0: [165, 115, 139, 99, 109, 114, 106, 109, 107, 116, 168, 170, 161, 94, 88, 110, 156, 162, 103, 91, 138, 111, 103, 190, 116, 166, 113, 112, 110, 137]
1: [128, 114, 126, 111, 136, 116, 110, 124, 157, 166, 89, 120, 137, 95, 138, 137, 153, 167, 103, 117, 128, 185, 116, 118, 119, 102, 116, 143, 155, 113]
2: [144, 109, 147, 152, 166, 157, 109, 107, 115, 161, 162, 165, 155, 115, 91, 178, 149, 119, 112, 89, 105, 182, 110, 117, 116, 131, 110, 111, 88, 142]
3: [105, 109, 99, 156, 166, 150, 118, 143, 171, 145, 147, 110, 132, 127, 169, 121, 121, 111, 138, 87, 150, 112, 123, 118, 182, 157, 138, 110, 163, 111]
4: [98, 156, 160, 118, 94, 115, 156, 175, 153, 116, 100, 112, 118, 144, 85, 177, 153, 120, 152, 162, 108, 110, 93, 112, 118, 155, 134, 175, 106, 111]
5: [106, 116, 168, 166, 140, 120, 110, 110, 128, 169, 100, 138, 153, 113, 101, 176, 106, 129, 106, 121, 161, 175, 111, 120, 120, 86, 111, 108, 109, 165]
6: [150, 108, 159, 141, 149, 174, 110, 125, 152, 173, 168, 118, 156, 123, 142, 114, 131, 112, 157, 122, 167, 109, 113, 108, 159, 121, 163, 116, 124, 110]
7: [167, 121, 164, 157, 147, 117, 124, 150, 171, 139, 92, 114, 119, 143, 156, 130, 126, 118, 122, 131, 168, 121, 101, 113, 115, 114, 114, 147, 156, 112]
8: [153, 112, 172, 169, 94, 123, 139, 168, 172, 116, 140, 109, 121, 127, 169, 114, 140, 115, 123, 91, 94, 121, 142, 118, 114, 101, 111, 109, 132, 174]
9: [97, 111, 129, 109, 131, 113, 133, 117, 109, 111, 169, 106, 138, 152, 135, 174, 148, 124, 108, 97, 161, 141, 152, 110, 191, 164, 132, 111, 133, 112]
10: [146, 130, 124, 142, 112, 118, 166, 172, 135, 108, 91, 110, 100, 156, 145, 144, 163, 111, 117, 153, 150, 122, 92, 113, 119, 153, 111, 111, 105, 141]
11: [138, 108, 141, 108, 129, 114, 110, 104, 106, 109, 108, 150, 100, 104, 113, 108, 164, 171, 105, 139, 135, 111, 143, 186, 115, 113, 112, 109, 135, 154]
12: [94, 107, 144, 122, 145, 192, 108, 116, 144, 176, 148, 125, 105, 154, 152, 164, 143, 113, 102, 102, 132, 186, 135, 122, 121, 115, 110, 110, 150, 157]
13: [91, 166, 120, 108, 127, 117, 146, 120, 108, 111, 96, 117, 136, 167, 115, 180, 157, 118, 113, 150, 158, 138, 88, 113, 137, 164, 181, 130, 163, 112]
14: [149, 168, 153, 113, 155, 115, 176, 162, 125, 108, 110, 105, 93, 153, 91, 171, 167, 135, 114, 113, 136, 134, 153, 123, 119, 119, 155, 181, 132, 110]
15: [136, 106, 140, 124, 92, 189, 111, 122, 150, 164, 118, 121, 95, 128, 95, 122, 129, 114, 110, 113, 121, 143, 108, 114, 115, 107, 111, 111, 135, 164]
16: [152, 114, 161, 104, 117, 116, 114, 108, 105, 112, 129, 104, 125, 160, 115, 108, 98, 114, 163, 153, 87, 110, 125, 122, 119, 102, 168, 174, 113, 110]
17: [142, 127, 130, 149, 104, 114, 108, 106, 106, 124, 101, 182, 95, 166, 117, 111, 139, 191, 104, 153, 169, 143, 147, 142, 114, 165, 113, 132, 165, 112]
18: [164, 127, 135, 105, 103, 115, 113, 108, 106, 111, 97, 111, 134, 117, 156, 114, 109, 116, 131, 129, 95, 111, 95, 119, 189, 134, 116, 108, 134, 110]
19: [103, 108, 125, 169, 91, 133, 123, 110, 109, 110, 155, 109, 113, 144, 166, 107, 117, 113, 141, 112, 168, 109, 144, 112, 115, 137, 115, 141, 110, 111]
20: [138, 120, 117, 163, 120, 118, 154, 178, 155, 115, 142, 109, 99, 142, 108, 167, 129, 112, 113, 133, 107, 132, 121, 123, 113, 91, 113, 109, 144, 179]
21: [96, 167, 108, 111, 108, 116, 176, 157, 123, 105, 170, 111, 125, 169, 123, 119, 101, 114, 151, 164, 146, 111, 129, 116, 192, 108, 119, 110, 128, 110]
22: [116, 115, 112, 101, 129, 117, 109, 106, 105, 121, 91, 182, 145, 166, 139, 105, 90, 190, 107, 162, 90, 112, 123, 192, 114, 89, 112, 112, 96, 164]
23: [110, 107, 159, 131, 133, 188, 169, 137, 111, 107, 166, 113, 124, 162, 104, 112, 112, 112, 170, 110, 143, 108, 170, 115, 114, 148, 114, 112, 114, 121]
24: [122, 131, 138, 101, 107, 114, 137, 113, 109, 106, 111, 108, 141, 116, 135, 115, 128, 116, 155, 155, 91, 110, 91, 113, 170, 104, 152, 113, 169, 111]
25: [161, 110, 121, 169, 103, 137, 174, 144, 116, 107, 127, 111, 90, 164, 138, 111, 150, 117, 164, 144, 119, 110, 95, 112, 114, 151, 129, 174, 86, 111]
26: [143, 108, 119, 128, 94, 186, 106, 110, 129, 170, 168, 139, 105, 120, 142, 148, 98, 119, 104, 166, 91, 168, 126, 123, 116, 151, 113, 124, 137, 114]
27: [103, 113, 166, 105, 111, 116, 130, 114, 108, 106, 150, 108, 154, 105, 147, 131, 163, 114, 163, 160, 103, 112, 94, 120, 177, 151, 145, 113, 101, 111]
28: [153, 108, 95, 105, 166, 114, 105, 108, 108, 117, 144, 176, 100, 154, 145, 107, 118, 154, 103, 146, 160, 109, 142, 196, 117, 157, 112, 109, 94, 171]
29: [150, 174, 156, 107, 160, 113, 125, 160, 174, 131, 152, 113, 98, 121, 128, 110, 93, 116, 108, 149, 159, 172, 118, 121, 119, 155, 114, 111, 140, 176]
30: [168, 171, 136, 110, 145, 114, 156, 124, 114, 106, 106, 116, 168, 149, 159, 108, 120, 112, 133, 112, 135, 114, 118, 117, 173, 108, 144, 114, 113, 116]
31: [96, 109, 129, 159, 127, 143, 111, 107, 123, 172, 109, 156, 104, 158, 158, 177, 99, 126, 105, 121, 117, 177, 108, 114, 120, 87, 113, 117, 94, 114]
32: [134, 173, 134, 111, 147, 113, 176, 156, 124, 109, 144, 110, 125, 169, 169, 175, 102, 119, 136, 114, 98, 115, 88, 117, 122, 114, 113, 120, 102, 116]
33: [115, 174, 125, 104, 139, 112, 110, 115, 140, 173, 151, 130, 99, 106, 97, 110, 160, 193, 109, 131, 122, 186, 152, 119, 115, 148, 111, 110, 156, 155]
34: [162, 134, 118, 139, 165, 116, 165, 129, 109, 108, 168, 111, 105, 112, 113, 105, 105, 115, 125, 91, 134, 119, 144, 114, 115, 93, 112, 109, 164, 168]
35: [90, 129, 126, 147, 124, 116, 172, 140, 109, 108, 96, 108, 127, 169, 98, 112, 157, 114, 153, 160, 117, 111, 139, 112, 117, 112, 115, 134, 111, 114]
36: [108, 135, 147, 110, 139, 114, 123, 109, 108, 109, 146, 113, 93, 116, 156, 114, 98, 115, 150, 87, 151, 111, 97, 122, 118, 111, 111, 109, 130, 180]
37: [114, 108, 119, 109, 90, 112, 106, 104, 109, 105, 164, 132, 110, 114, 121, 109, 158, 153, 107, 150, 168, 110, 91, 184, 120, 118, 111, 108, 127, 160]
38: [127, 174, 144, 109, 109, 114, 134, 167, 172, 125, 128, 113, 163, 89, 123, 109, 150, 114, 111, 151, 110, 132, 147, 119, 116, 135, 110, 125, 151, 113]
39: [93, 150, 140, 124, 106, 115, 171, 167, 136, 105, 112, 109, 111, 117, 118, 169, 158, 116, 114, 90, 105, 127, 110, 112, 109, 160, 111, 117, 131, 116]
40: [160, 163, 118, 116, 100, 114, 152, 119, 107, 106, 129, 109, 128, 146, 128, 111, 128, 113, 167, 157, 128, 110, 121, 114, 117, 148, 117, 157, 162, 113]
41: [127, 109, 103, 168, 162, 137, 111, 121, 152, 169, 135, 124, 168, 147, 96, 169, 139, 114, 109, 89, 113, 141, 157, 116, 115, 120, 112, 109, 161, 145]
42: [112, 170, 109, 106, 132, 114, 108, 109, 108, 123, 114, 179, 139, 114, 128, 153, 91, 146, 105, 152, 159, 118, 141, 177, 118, 99, 112, 112, 150, 154]
43: [163, 133, 115, 147, 95, 116, 142, 173, 166, 115, 121, 118, 160, 156, 112, 154, 127, 114, 111, 147, 98, 138, 172, 112, 112, 152, 110, 111, 166, 153]
44: [154, 172, 102, 108, 99, 116, 118, 146, 170, 134, 102, 113, 133, 107, 105, 166, 107, 111, 106, 103, 144, 166, 97, 122, 120, 142, 111, 109, 98, 161]
45: [153, 107, 166, 105, 127, 115, 111, 108, 108, 106, 150, 140, 96, 152, 93, 105, 169, 149, 107, 155, 114, 110, 96, 183, 113, 93, 114, 130, 134, 112]
46: [103, 111, 156, 165, 118, 126, 110, 118, 146, 164, 117, 129, 167, 154, 126, 175, 134, 121, 110, 163, 169, 139, 141, 118, 115, 98, 113, 125, 144, 112]
47: [119, 107, 92, 141, 117, 176, 105, 108, 113, 159, 139, 164, 157, 154, 94, 108, 145, 115, 104, 102, 140, 162, 96, 116, 118, 114, 135, 179, 145, 110]
48: [122, 141, 160, 101, 89, 114, 110, 107, 114, 150, 159, 176, 135, 155, 133, 133, 163, 169, 105, 122, 138, 120, 114, 167, 117, 148, 112, 110, 124, 179]
49: [91, 132, 123, 111, 104, 115, 123, 108, 107, 105, 90, 107, 106, 114, 103, 108, 99, 116, 173, 129, 135, 110, 142, 119, 131, 105, 187, 137, 135, 109]
50: [145, 173, 130, 108, 161, 117, 109, 107, 109, 131, 111, 180, 131, 95, 151, 125, 104, 187, 105, 127, 152, 136, 126, 145, 117, 135, 122, 161, 139, 111]
51: [147, 108, 133, 135, 99, 183, 108, 112, 120, 170, 153, 146, 106, 128, 128, 110, 148, 113, 126, 161, 134, 119, 128, 117, 136, 127, 182, 131, 167, 109]
52: [141, 113, 142, 167, 107, 122, 138, 171, 168, 122, 155, 110, 119, 140, 153, 112, 134, 112, 165, 118, 111, 109, 145, 117, 128, 116, 188, 142, 142, 111]
53: [163, 108, 118, 105, 122, 114, 111, 108, 106, 108, 160, 109, 95, 133, 141, 107, 122, 115, 103, 142, 164, 183, 114, 118, 113, 149, 113, 111, 151, 151]
54: [157, 108, 92, 164, 141, 135, 121, 150, 171, 137, 104, 108, 162, 117, 126, 114, 167, 116, 155, 157, 102, 111, 96, 119, 115, 143, 183, 160, 154, 110]
55: [103, 107, 131, 115, 86, 194, 108, 106, 112, 149, 148, 168, 144, 105, 156, 109, 161, 111, 112, 127, 142, 133, 151, 115, 113, 151, 115, 147, 124, 113]
56: [166, 124, 105, 153, 157, 116, 167, 135, 109, 109, 92, 108, 150, 134, 140, 121, 143, 116, 111, 133, 148, 137, 112, 120, 114, 141, 111, 109, 168, 164]
57: [104, 107, 105, 124, 161, 192, 107, 110, 121, 173, 106, 152, 156, 156, 117, 117, 106, 114, 145, 161, 95, 113, 107, 123, 147, 97, 174, 121, 149, 111]
58: [133, 107, 165, 105, 137, 114, 112, 108, 107, 107, 165, 113, 123, 88, 166, 111, 163, 118, 164, 127, 95, 109, 101, 111, 196, 146, 120, 109, 150, 109]
59: [135, 117, 107, 110, 131, 114, 126, 110, 111, 107, 130, 109, 138, 146, 150, 114, 138, 115, 167, 143, 91, 111, 160, 122, 169, 134, 151, 114, 164, 111]
60: [124, 109, 151, 168, 100, 132, 140, 172, 169, 122, 128, 112, 161, 164, 88, 113, 158, 120, 144, 114, 155, 114, 109, 113, 116, 134, 116, 146, 90, 113]
61: [89, 139, 105, 100, 114, 116, 159, 126, 108, 100, 103, 110, 167, 112, 93, 147, 138, 117, 140, 129, 109, 113, 110, 117, 120, 149, 181, 162, 109, 112]
62: [93, 112, 144, 172, 159, 124, 110, 110, 124, 170, 165, 144, 92, 141, 137, 147, 144, 154, 106, 87, 139, 172, 165, 114, 115, 98, 111, 117, 155, 115]
63: [101, 107, 130, 118, 117, 193, 123, 160, 173, 134, 155, 114, 126, 93, 169, 108, 113, 116, 171, 127, 114, 108, 139, 118, 195, 139, 129, 109, 109, 110]
64: [102, 174, 96, 108, 134, 113, 159, 124, 108, 108, 144, 113, 135, 130, 136, 120, 143, 112, 165, 109, 90, 109, 105, 126, 186, 155, 131, 112, 118, 109]
65: [154, 156, 140, 123, 101, 116, 105, 111, 125, 172, 126, 149, 127, 161, 103, 107, 149, 115, 102, 162, 99, 159, 92, 123, 111, 101, 109, 111, 111, 177]
66: [118, 127, 159, 109, 136, 115, 146, 117, 107, 109, 134, 112, 169, 120, 125, 139, 144, 119, 123, 93, 103, 123, 105, 117, 151, 102, 167, 120, 110, 111]
67: [115, 174, 167, 109, 134, 113, 168, 132, 111, 104, 105, 110, 150, 91, 142, 145, 95, 114, 123, 118, 111, 120, 167, 117, 117, 108, 113, 127, 121, 114]
68: [157, 174, 148, 110, 156, 114, 176, 162, 125, 107, 152, 106, 133, 153, 85, 179, 95, 128, 113, 95, 161, 133, 171, 116, 129, 148, 188, 141, 118, 111]
69: [125, 108, 138, 166, 110, 143, 123, 154, 173, 133, 126, 110, 143, 119, 125, 111, 112, 116, 162, 103, 107, 108, 93, 115, 145, 159, 176, 124, 158, 111]
70: [167, 107, 153, 132, 118, 184, 129, 164, 176, 124, 128, 109, 137, 154, 119, 109, 138, 112, 172, 128, 165, 109, 90, 119, 128, 97, 185, 137, 116, 111]
71: [108, 156, 159, 109, 97, 116, 109, 107, 104, 117, 127, 168, 153, 107, 118, 105, 92, 161, 107, 160, 139, 115, 168, 182, 116, 162, 110, 111, 113, 129]
72: [169, 166, 107, 111, 95, 114, 169, 171, 142, 113, 93, 112, 112, 151, 140, 137, 90, 115, 159, 128, 138, 111, 95, 111, 186, 114, 126, 109, 137, 111]
73: [93, 112, 161, 168, 112, 125, 160, 177, 154, 107, 166, 104, 123, 161, 101, 115, 167, 110, 127, 137, 121, 119, 161, 117, 119, 105, 113, 118, 114, 117]
74: [120, 108, 144, 110, 149, 114, 107, 108, 105, 106, 119, 148, 107, 111, 138, 108, 102, 180, 103, 145, 126, 111, 108, 189, 122, 120, 112, 108, 151, 179]
75: [165, 107, 98, 137, 105, 180, 110, 120, 153, 163, 170, 119, 148, 110, 127, 110, 133, 117, 115, 166, 152, 129, 118, 120, 115, 107, 110, 107, 116, 168]
76: [98, 109, 155, 152, 156, 151, 109, 114, 136, 174, 119, 133, 94, 135, 145, 118, 146, 114, 107, 94, 152, 147, 101, 115, 115, 104, 111, 113, 121, 116]
77: [161, 109, 115, 161, 143, 146, 155, 178, 151, 116, 169, 110, 170, 169, 132, 109, 117, 113, 137, 115, 128, 112, 129, 117, 118, 108, 113, 122, 112, 115]
78: [157, 109, 137, 106, 156, 113, 110, 112, 118, 167, 147, 162, 120, 119, 146, 158, 128, 114, 106, 118, 130, 117, 152, 186, 121, 149, 110, 110, 134, 180]
79: [131, 132, 93, 97, 92, 117, 121, 109, 102, 105, 147, 113, 156, 154, 130, 116, 103, 114, 130, 102, 162, 116, 109, 118, 115, 157, 119, 153, 165, 113]
80: [88, 113, 167, 164, 146, 120, 135, 172, 168, 125, 160, 108, 138, 100, 127, 153, 120, 114, 131, 142, 126, 116, 164, 120, 115, 131, 111, 117, 126, 114]
81: [128, 107, 99, 136, 163, 178, 129, 163, 174, 125, 126, 113, 150, 130, 155, 108, 136, 117, 166, 155, 108, 111, 155, 117, 114, 86, 124, 168, 162, 109]

[143, 167, 143, 111, 135, 116, 149, 175, 165, 112, 91, 110, 159, 102, 156, 117, 161, 116, 110, 167, 142, 161, 141, 119, 121, 131, 110, 110, 87, 171] 38
[153, 122, 109, 156, 102, 116, 107, 106, 112, 147, 88, 169, 146, 89, 164, 126, 140, 182, 107, 113, 96, 181, 126, 118, 117, 85, 120, 151, 114, 112] 1
[121, 115, 114, 170, 166, 121, 106, 107, 112, 155, 160, 169, 118, 161, 167, 181, 164, 117, 109, 96, 149, 180, 142, 118, 119, 94, 110, 109, 117, 164] 62
[140, 162, 105, 120, 91, 116, 109, 107, 112, 127, 94, 184, 135, 160, 110, 178, 112, 118, 108, 140, 106, 138, 137, 144, 114, 134, 119, 158, 139, 110] 42
[166, 112, 92, 98, 88, 116, 124, 109, 107, 108, 88, 113, 166, 131, 143, 108, 139, 111, 166, 96, 124, 111, 97, 117, 187, 163, 119, 111, 158, 111] 18
[108, 107, 146, 140, 116, 169, 108, 107, 110, 143, 169, 180, 162, 133, 133, 169, 153, 132, 107, 87, 112, 182, 136, 121, 115, 110, 112, 131, 127, 111] 2
[129, 136, 106, 143, 161, 115, 173, 137, 117, 113, 113, 113, 114, 89, 137, 110, 163, 118, 157, 133, 129, 110, 129, 117, 123, 148, 114, 109, 113, 172] 56
[115, 122, 115, 108, 95, 113, 110, 108, 107, 111, 166, 138, 101, 135, 88, 113, 114, 178, 101, 147, 142, 111, 135, 194, 118, 135, 110, 114, 98, 125] 37
[91, 109, 129, 163, 151, 136, 177, 152, 119, 112, 116, 108, 123, 112, 133, 102, 140, 114, 131, 163, 152, 116, 110, 117, 117, 107, 111, 109, 165, 169] 56
[143, 173, 157, 108, 153, 116, 107, 107, 111, 119, 111, 177, 91, 146, 165, 111, 121, 191, 106, 137, 99, 134, 123, 141, 119, 120, 164, 175, 112, 110] 50
[119, 171, 133, 105, 116, 116, 108, 109, 107, 142, 158, 179, 112, 88, 153, 124, 159, 181, 105, 164, 96, 161, 142, 124, 118, 109, 153, 180, 134, 111] 50
[118, 125, 101, 156, 108, 116, 117, 142, 167, 145, 160, 109, 131, 124, 115, 104, 167, 117, 105, 115, 112, 164, 127, 115, 116, 90, 111, 109, 126, 165] 20
[123, 109, 94, 100, 147, 113, 113, 107, 104, 103, 112, 111, 138, 113, 133, 109, 147, 114, 135, 161, 104, 114, 171, 117, 170, 100, 149, 115, 145, 112] 59
[156, 131, 148, 148, 137, 116, 108, 113, 137, 176, 103, 143, 123, 101, 151, 106, 150, 110, 104, 159, 99, 177, 158, 116, 115, 131, 118, 149, 135, 111] 1
[162, 115, 147, 172, 159, 121, 170, 142, 116, 107, 168, 111, 162, 126, 147, 108, 129, 117, 158, 115, 112, 111, 103, 116, 117, 86, 141, 180, 128, 113] 77
[136, 166, 108, 107, 157, 115, 116, 139, 170, 144, 161, 115, 161, 94, 126, 139, 120, 164, 107, 124, 97, 153, 148, 112, 114, 153, 111, 115, 87, 119] 38
[115, 146, 128, 128, 156, 114, 165, 129, 112, 106, 159, 111, 166, 152, 167, 109, 137, 114, 167, 133, 161, 110, 160, 113, 118, 154, 168, 175, 139, 110] 40
[121, 108, 164, 159, 136, 146, 112, 115, 143, 172, 146, 128, 122, 95, 109, 134, 106, 113, 131, 122, 112, 116, 94, 119, 124, 149, 184, 154, 152, 111] 69
[147, 114, 99, 169, 101, 121, 170, 134, 112, 106, 117, 113, 134, 113, 165, 104, 167, 113, 102, 168, 162, 165, 170, 116, 117, 147, 110, 110, 132, 178] 56
[168, 158, 131, 120, 147, 114, 177, 157, 127, 111, 104, 109, 144, 115, 94, 174, 138, 118, 115, 145, 139, 132, 144, 111, 117, 123, 132, 175, 143, 111] 14
[94, 155, 165, 122, 97, 116, 166, 130, 110, 105, 107, 107, 159, 134, 89, 118, 125, 117, 147, 159, 136, 113, 134, 117, 115, 110, 116, 141, 106, 112] 35
[117, 149, 124, 104, 154, 115, 106, 109, 111, 166, 114, 158, 103, 101, 133, 135, 124, 168, 111, 158, 162, 158, 114, 124, 119, 149, 113, 113, 135, 119] 50
[88, 170, 105, 107, 167, 115, 107, 107, 111, 155, 116, 171, 155, 101, 159, 113, 111, 190, 101, 114, 163, 152, 100, 133, 115, 140, 113, 114, 144, 123] 50
[130, 173, 102, 113, 158, 114, 108, 109, 108, 136, 140, 178, 164, 134, 127, 113, 115, 191, 103, 110, 107, 152, 99, 132, 116, 164, 110, 121, 170, 114] 50
[110, 109, 133, 163, 163, 144, 112, 131, 161, 155, 128, 116, 112, 140, 136, 146, 133, 114, 133, 98, 138, 118, 98, 120, 114, 145, 114, 132, 89, 114] 76
[117, 159, 147, 123, 156, 114, 107, 118, 141, 172, 150, 131, 92, 121, 117, 108, 117, 115, 108, 94, 152, 170, 147, 125, 116, 160, 111, 110, 100, 180] 29
[126, 108, 98, 106, 113, 115, 113, 106, 107, 111, 95, 112, 108, 149, 109, 107, 154, 115, 169, 148, 135, 110, 133, 112, 189, 159, 132, 113, 119, 110] 59
[150, 120, 103, 153, 141, 116, 173, 143, 115, 106, 152, 113, 146, 169, 110, 107, 102, 115, 115, 142, 109, 129, 114, 111, 117, 101, 112, 112, 123, 124] 77
[111, 166, 120, 100, 150, 112, 109, 111, 115, 149, 91, 173, 120, 90, 93, 103, 103, 180, 105, 166, 144, 147, 167, 132, 114, 149, 114, 128, 149, 113] 50
[131, 165, 120, 115, 122, 114, 109, 110, 116, 171, 107, 154, 159, 118, 92, 164, 109, 134, 104, 128, 124, 186, 160, 120, 117, 108, 119, 152, 166, 109] 1
[127, 163, 142, 105, 135, 115, 166, 132, 110, 103, 103, 113, 144, 94, 145, 111, 108, 114, 166, 115, 162, 110, 92, 123, 190, 132, 127, 110, 118, 111] 30
[161, 116, 144, 168, 122, 121, 106, 111, 125, 166, 115, 145, 157, 97, 116, 178, 90, 118, 106, 145, 166, 184, 124, 116, 115, 101, 111, 111, 123, 149] 5
[161, 148, 98, 131, 105, 115, 115, 140, 170, 147, 162, 113, 113, 89, 120, 118, 149, 113, 107, 100, 125, 162, 100, 120, 115, 106, 111, 109, 111, 156] 44
[152, 108, 92, 113, 115, 196, 118, 138, 163, 145, 130, 117, 103, 128, 125, 103, 123, 115, 129, 159, 137, 119, 159, 123, 116, 87, 110, 110, 101, 149] 75
[111, 136, 149, 139, 131, 116, 135, 168, 169, 123, 150, 112, 133, 134, 148, 181, 126, 122, 127, 140, 88, 117, 170, 119, 114, 142, 156, 181, 106, 110] 80
[99, 159, 141, 106, 112, 113, 157, 122, 109, 113, 114, 102, 136, 100, 114, 157, 96, 117, 131, 99, 157, 115, 105, 117, 119, 158, 173, 172, 111, 112] 61
[154, 107, 170, 134, 107, 178, 113, 134, 162, 154, 153, 120, 93, 98, 147, 113, 93, 115, 170, 139, 123, 109, 144, 113, 181, 87, 138, 112, 97, 109] 63
[90, 127, 88, 104, 164, 116, 109, 109, 106, 119, 94, 178, 113, 136, 104, 114, 115, 176, 108, 137, 109, 115, 89, 179, 115, 141, 116, 136, 88, 111] 22
[158, 108, 144, 148, 166, 157, 109, 121, 151, 166, 109, 121, 156, 167, 141, 168, 110, 115, 111, 124, 101, 140, 121, 120, 111, 122, 112, 110, 157, 150] 41
[156, 108, 93, 114, 125, 199, 156, 176, 150, 115, 112, 109, 104, 103, 154, 107, 165, 116, 172, 146, 92, 111, 145, 120, 116, 147, 114, 147, 107, 110] 81
[120, 138, 90, 104, 107, 116, 162, 130, 113, 106, 116, 111, 144, 90, 130, 166, 87, 112, 112, 116, 120, 135, 150, 114, 184, 92, 128, 110, 143, 111] 67
[106, 109, 121, 169, 88, 130, 151, 177, 162, 118, 105, 118, 107, 94, 125, 120, 99, 114, 126, 130, 161, 120, 130, 115, 116, 88, 111, 110, 130, 147] 20
[112, 170, 169, 110, 88, 116, 105, 107, 107, 109, 169, 151, 163, 120, 128, 111, 88, 169, 108, 110, 114, 111, 118, 195, 115, 149, 111, 119, 96, 113] 71
[110, 173, 107, 110, 154, 112, 105, 106, 106, 120, 119, 174, 106, 125, 85, 138, 91, 163, 108, 141, 127, 117, 140, 172, 113, 137, 110, 110, 164, 130] 42
[91, 109, 109, 111, 151, 114, 107, 106, 106, 112, 154, 141, 95, 91, 114, 100, 152, 148, 105, 121, 128, 111, 155, 186, 116, 147, 113, 136, 144, 110] 11
[104, 113, 101, 102, 151, 115, 108, 112, 121, 174, 91, 151, 100, 155, 122, 150, 124, 115, 105, 140, 148, 127, 170, 152, 119, 124, 109, 110, 91, 180] 78
[155, 107, 162, 156, 150, 151, 122, 154, 171, 130, 89, 114, 115, 116, 129, 123, 98, 112, 146, 105, 132, 112, 134, 124, 115, 167, 115, 151, 135, 113] 7
[136, 169, 168, 103, 145, 115, 113, 141, 169, 152, 129, 116, 167, 114, 93, 112, 143, 111, 106, 124, 101, 186, 128, 120, 116, 155, 113, 110, 133, 124] 38
[149, 162, 155, 118, 134, 114, 106, 111, 119, 168, 159, 151, 94, 125, 118, 159, 118, 139, 104, 154, 89, 180, 109, 116, 119, 154, 165, 178, 160, 111] 26
[166, 170, 169, 110, 157, 115, 108, 107, 108, 142, 120, 178, 154, 97, 109, 110, 150, 184, 107, 111, 126, 140, 150, 138, 118, 132, 116, 144, 124, 111] 50
[145, 108, 123, 117, 154, 197, 111, 129, 158, 163, 136, 118, 140, 102, 109, 105, 169, 117, 169, 155, 168, 110, 149, 113, 163, 126, 156, 116, 128, 112] 6
[96, 109, 160, 168, 90, 140, 108, 108, 105, 131, 126, 180, 136, 100, 149, 136, 136, 172, 106, 137, 108, 175, 141, 131, 118, 138, 131, 171, 106, 111] 55
[152, 108, 153, 152, 154, 150, 162, 174, 147, 116, 114, 110, 119, 109, 141, 107, 90, 112, 165, 133, 94, 109, 110, 117, 116, 163, 112, 110, 130, 148] 69
[170, 108, 91, 111, 126, 115, 106, 108, 108, 107, 157, 129, 161, 146, 130, 104, 113, 146, 106, 147, 119, 110, 128, 178, 115, 124, 111, 111, 90, 180] 28
[111, 167, 107, 115, 156, 113, 109, 108, 122, 168, 109, 159, 108, 141, 155, 134, 166, 174, 104, 152, 134, 181, 134, 116, 117, 124, 111, 111, 88, 149] 33
[150, 107, 160, 152, 159, 162, 175, 144, 122, 105, 99, 108, 122, 151, 120, 110, 94, 115, 165, 110, 163, 112, 161, 120, 119, 133, 145, 182, 136, 113] 23
[167, 111, 108, 169, 113, 125, 147, 175, 162, 115, 133, 110, 113, 108, 110, 110, 106, 109, 170, 128, 91, 109, 158, 122, 116, 161, 170, 175, 148, 114] 52
[167, 108, 119, 105, 92, 115, 113, 108, 107, 104, 168, 106, 100, 141, 105, 112, 147, 114, 164, 157, 87, 112, 157, 115, 169, 90, 152, 114, 156, 110] 59
[104, 154, 148, 110, 159, 114, 152, 178, 154, 114, 156, 111, 147, 147, 168, 117, 104, 117, 110, 139, 152, 144, 97, 116, 115, 153, 113, 111, 91, 180] 29
[155, 115, 139, 167, 112, 120, 157, 125, 113, 100, 146, 107, 103, 160, 88, 110, 157, 112, 107, 121, 148, 148, 158, 119, 123, 91, 112, 111, 106, 128] 73
[87, 169, 100, 109, 89, 114, 115, 106, 107, 109, 121, 113, 115, 156, 144, 111, 125, 115, 149, 96, 142, 108, 118, 114, 168, 140, 159, 114, 86, 112] 64
[145, 108, 157, 104, 151, 115, 113, 107, 106, 108, 111, 116, 117, 165, 146, 162, 98, 116, 156, 135, 130, 108, 124, 114, 186, 128, 119, 110, 113, 110] 18
[145, 107, 118, 105, 159, 114, 110, 106, 107, 103, 150, 132, 127, 145, 118, 112, 114, 150, 104, 116, 154, 109, 135, 184, 120, 149, 164, 176, 98, 110] 28
[157, 108, 127, 110, 94, 197, 110, 108, 110, 139, 109, 188, 120, 159, 91, 139, 148, 119, 103, 144, 119, 186, 91, 120, 119, 107, 112, 109, 162, 163] 15
[90, 107, 156, 144, 149, 165, 111, 120, 147, 170, 131, 124, 96, 127, 121, 157, 95, 116, 106, 149, 155, 144, 96, 111, 119, 136, 120, 163, 165, 113] 76
[119, 120, 125, 156, 103, 118, 117, 136, 169, 153, 167, 114, 110, 159, 150, 177, 168, 126, 123, 116, 160, 120, 167, 117, 118, 148, 121, 160, 97, 111] 19
[97, 107, 171, 152, 119, 156, 174, 163, 126, 106, 112, 113, 97, 141, 88, 110, 138, 118, 110, 93, 116, 140, 163, 116, 118, 118, 112, 108, 140, 168] 73
[122, 112, 147, 102, 158, 115, 123, 110, 104, 105, 89, 114, 122, 98, 155, 118, 108, 115, 174, 110, 146, 111, 136, 118, 159, 125, 163, 117, 124, 110] 49
[156, 108, 135, 110, 143, 115, 109, 106, 109, 107, 101, 144, 142, 94, 163, 109, 120, 183, 102, 100, 88, 110, 107, 175, 114, 157, 111, 109, 165, 156] 74
[158, 109, 107, 166, 101, 130, 131, 162, 176, 126, 99, 114, 98, 128, 101, 122, 137, 114, 125, 95, 145, 116, 122, 123, 115, 89, 111, 111, 142, 131] 20
[109, 129, 161, 106, 105, 116, 107, 110, 121, 173, 89, 145, 102, 109, 142, 112, 128, 113, 105, 86, 103, 142, 119, 141, 114, 141, 113, 114, 123, 121] 76
[90, 106, 151, 109, 95, 113, 126, 107, 104, 111, 141, 110, 170, 124, 163, 166, 116, 116, 161, 125, 125, 114, 122, 120, 187, 148, 122, 108, 138, 111] 27
[168, 152, 148, 123, 117, 115, 147, 175, 159, 118, 154, 111, 167, 98, 119, 106, 106, 113, 122, 129, 140, 121, 112, 119, 116, 126, 112, 109, 169, 141] 38
[126, 109, 107, 170, 162, 130, 112, 130, 164, 159, 141, 120, 134, 137, 127, 150, 132, 115, 119, 113, 136, 122, 140, 121, 115, 160, 111, 125, 126, 112] 41
